Each row is where one point has got to under a steady rotation. How many steps took it there?
The counts run from 0 to 195.
[127 197  98 133 138 148 137 129 126 130  72  74 188 145 105 153 113 137
 107  90 112 119 135 122 148 117 114 109 107 110 110 135 146 126 131 119
 178 117 139 127 100 122 102 134  87 135 157 128 123]  49
[115 157  96 172 172 144 150 115 123 149 110 100 161 102 103 166 157 168
  74 109 127 101 127  96 149 118 128 122 116 125 117 123 148 135 122 124
 179  89 136 121  95  81 117 121 108 106  97 116 100]  189
[112 203 125 131 147 129 137 116 134 144 120 107 165 119  89 124 155 110
  79 102 153 124 143 106 131 127 111  97 136 129 146 143 104 112 136 106
 211 147 106 119 135 124 101 144 135 110 103  98 116]  54
[125 189 113 137 135 137  99  99 132 144 121 119 174 139  83 147 127 131
  81 132 153 113 120  61 161 121 109 117 107 124 173 120 118  83 147 121
 155 138 144 150 154 165 133 102 127 116 127 102 112]  175
[127 163 113 139 143 134 106 103 133 146 101  81 190 132  95 145 113 146
  65  78 142 120 123 111 142 113 106 126 113 134 132 108 144 129 121  89
 167 122 123  69 129  92 138 112  96 119 138 114 115]  171
[ 93 155 121 186 133 181  92 135 165 116 119 138 145 167 112 150  79 136
  82 104 134 154 124 122 136 115 107 119 127 164  97 124 127 136 121  88
 174 130 134  96  99  97 118 133 121 122 125 100 125]  20
[ 98 171 123 141 172 147 116 119 162 130 130 115 171 115  79 143 126 124
  91  82 137 129 122  70 111 134 128 123 144 152 104 124 141 132 105 106
 191 135 127  98 113 125 119 106 158  86 111 126 105]  99
[131 145 113 150 141 157 145  96 160 121  94  93 166 135 113 167 108 158
 126  71 104 129 132  88 155 136 146 110 149 125 114 121  97 111 152 125
 130 113  97 136  98  94  70 135 125  89 169 119  96]  120
[128 193 121 140 134 122 157 116 149 144 113 108 181 100  76 122 157 112
  79 116 130 120 133  97 142 122 121 103 135 141 142 141 120 134 122 120
 219 130  92 141 142 130 110 135 135 134 118 108 123]  55
[ 98 170 106 198 135 162 130 118 174 122 126 109 125 166 111 148 125 129
  79 110 157 124 128  93 115  93 116 134 116 128 121 136 117 126 159 132
 179 154 126 110 116 101  96 159 137 135 133  94 125]  142
[148 144  98 140 145 134 156 112 191 148 111  98 169 131 104 129 143 156
 105  73 116 144 134 101 154  92 126 112 147 125 134 108 161 149 128 113
 166 131 114 130 133 129 118 155 149 117 165  99  83]  74
[136 170 127 161 145 198 131 113 163 103 136 135 157 163 101 143 139 163
 127 117 133 166 142 103 187 118 110  89 125 158 117 138 147 114 133 125
 109 134 135 166 118 126 111 136 147  91 135 116 102]  0
[129 176 146 141 156 142 103  85 131 141 109 105 133 136  99 150 109 145
 111  97 119 134 119  46 170 155 137  89 133 168 141 124 103 116 130 114
 136 128 113 149 132 129 128  99 121  66 114 130 110]  104
[125 196  91 145 144 147 143 121 117 129  83  83 192 146  87 151 136 127
 102  92 132 114 127 109 158 117 121 115  90 108 121 146 147 106 149 133
 164 124 145 149 106 126 105 134  91 137 148 142 132]  50
[139 190  90 143 169 175 139 138 157 152 151 106 131 156 105 163 139 147
  90 125 134 128 136  96 148 116 103 102 123 117 127 123 143 126 128 115
 193 126 139 152 131 129 103 139 153 102 105  87  82]  71
[132 156  99 168 123 152 164  97 143 178 106 117 158 146 103 149 131 158
  87 132 115 110 101 103 142 111 140 129 122 164 104 114 163 160 144 126
 210 123 133 148 122 134 101 112 130 135 141 118 143]  162
[144 179 101 135 160 168 157 130 175 147 153 118 148 146  90 148 162 142
  91 110 131 140 141 106 157 108 100 105 129 126 116 131 158 142 121 112
 190 122 129 146 135 135 114 144 169 114 111 100  95]  72
[104 186 110 160 133 161 125 108 135 132 115 131 197 132 129 107 180 148
 105 129 135 137 154 103 172  92  91  87 147 127  96 137 125 134 156 137
 155 127 152 126 111 117 107 130 126 105 115 105 136]  185
[ 86 170 111 148 170 142 105 119 167 134 132 117 147 142  87 156 131 131
  88  84 155 123 131  60 118 124 112 123 138 129 114 129 127 122 120 113
 172 154 139  96 108 126 120 104 159  84 114 120 108]  98
[132 167 122 156 142 156 125  93 160 138 127  88 183 153 107 141 138 160
  73  93 154 115 124  81 159  86  86 121 103 133 118 127 131 139 131 125
 160 139 129  84 141 111 147 119 128 138 158 128 155]  169
[115 172  92 150 164 180 108 128 128 131  94  92 183 158 117 150 101 137
 137  86 105 119 118  89 152 114 127 117 134 108  82 101 153 155 143 123
 141 112 162 122 105 122 105 128 113  83 131 125 101]  94
[ 95 158  93 174 125 185 107 123  99 118  78 140 180 127  83 143 120 143
 100 122 117 110 129  98 164 127 140 122 142 142 101 138 137 110 173 108
 121 100 150 140 111 122  97 108 115  97 111 122 122]  112
[ 87 182 134 172 118 130  93 100 133 132 100 113 153 144 117 119  98 102
  81 113 143 116 117  71 128 105 112 116 132 149 128 133  74 118 167 123
 181 144 121 107 131 118 114 131 115 125 122  91 154]  36
[112 145  85 178 147 156 125 115 140 138  97 109 151 161 107 177  88 142
 105 107 155 153 103  78 130 114 159 139 119 144 134 119 132  86 143 126
 163 140 161 153 114 151  94 132 120 127 154 126  95]  24
[131 144 145 173 127 169 110 108 136 139 108 108 160 151 118 134  67 125
 123  98  94 124 115 108 182 140 157 113 137 166 110  88 110 159 159 112
 140  97 100 148 116 106 103 137 115 106 125  85 108]  15
[ 99 203 109 136 147 118 124 113 134 145 115 101 150 142  82 139 155 115
  70  90 159 127 149 100 141 135 111 102 127 117 144 153 103  88 156 106
 182 153 124 119 137 131  96 142 133  98 119 104 108]  53
[152 196 135 142 157 178 132  96 131 152 129  84 190 173 134 130 129 132
 118 117 132 125 119  86 160 107  89 105 111 127  92 113  98 154 142 137
 170 132 130 115 138 119 106 127 129 117 142 127 142]  167
[102 180 110 173 133 183 139 130 124 128 101 103 158 179 121 128 111 119
 116 104 114 132 133 133 172 122 130 104 125 134  80 127 128 147 179 120
 148 121 136 144 106 100  69 163 114 110 120 102 127]  139
[135 139  89 151 121 148 165  86 141 184 104 107 155 160 108 149 143 171
  76 124 124 122  96  93 164 107 145 128 127 161  98 103 160 143 158 125
 172 127 138 140 130 127  98 113 134 126 150 124 128]  163
[104 160 122 172 116 140  80 107 133 106  69 128 146 109 111 157  88 176
 104 106 107 104 134  75 138 101 109  97 144 170 125 144 133 141 132 107
 148 113 122 126 109 107 146 108 104 111 138 114 140]  109
[137 180 103 144 136 146 105  97 110 135 101 100 206 135  79 131 117 114
  83 129 148 106 110  76 164 114 123 129  95 115 157 109 125  90 137 131
 148 132 143 146 150 158 126 111 111 123 129 114 106]  174
[ 97 182 147 184 176 146 114 110 128 117 114 115 146 122 100 140 110 107
 113 105 147 124 142  91 129 126 153 116 155 154 139 121  98 134 153 113
 179 128 107 148 136 130  91 157 151  94  91  84  90]  9
[ 79 164 133 180 174 145 112 107 125 123  96 112 146 125 101 137 119 124
 111  91 157 126 145  92 140 119 162 125 157 148 147 127 112 112 170 117
 153 133 122 143 138 127  98 161 139  85 103  92  79]  8
[119 176 102 162 126 148 139 115 137 172  99 123 156 142 114 144 121 145
  91 147 118 114 107 104 117 110 131 117 131 157  96 113 147 165 135 118
 235 132 134 139 129 128  97 111 135 139 127 106 130]  161
[135 177 124 183 102 177 140 127 151 112 103 147 149 126 101 134 107 145
 116 132 106 136 135 112 160 105 123  92 152 175 125 148 122 149 151 110
 183 105  97 176 130 139  99 151 143 145 131  98 135]  134
[117 156 135 197 122 195 107 107 155 110 124 125 161 174 124 133  87 116
 125 126 120 129 117  79 182 107 126 119 110 157 120 106 106 143 165 142
 116 127 139 154 119 123 111 142 123 131 127  98 141]  17
[ 81 176  96 158 108 148 103 112 127 149 105 142 164 167  99 106 124 115
  77 140 151 140 124 100 149 103 121 110 140 152 121 120 133 109 187 109
 162 166 162 124 144 157 100 134 127 117 118  95 125]  158
[124 171 100 133  99 120 124  88 147 157  74 107 160 130 125 149 130 186
 110 124  93 121 136  76 182 108 127  92 134 140 140 101 143 120 152 128
 145 117 142 161 104 135 122 106 104 114 165 105 110]  181
[151 130 107 180 145 164 158 106 150 136 110  86 193 150  78 131 110 117
  80  90 147 142  92 101 151 123 162 138 114 143 134 105 135 113 140 120
 164 126 108 137 137 122  92 151 128 135 138 116  92]  146
[120 183 119 149 174 165 130 118 125 147 131 107 134 172  97 172 104 131
 106 101 154 168 120  98 146 142 148 120 130 166 106 134 116  99 144  96
 190 140 133 157 125 157  91 137 145  98 123 130 109]  26
[ 91 177 130 170 114 145  99  92 128 124  92 107 177 147 111 104 109 100
  92 108 146 122 117  72 152 104 126 111 137 148 124 126  79 117 187 124
 143 148 129 111 138 132 109 139 115 121 128 112 153]  35
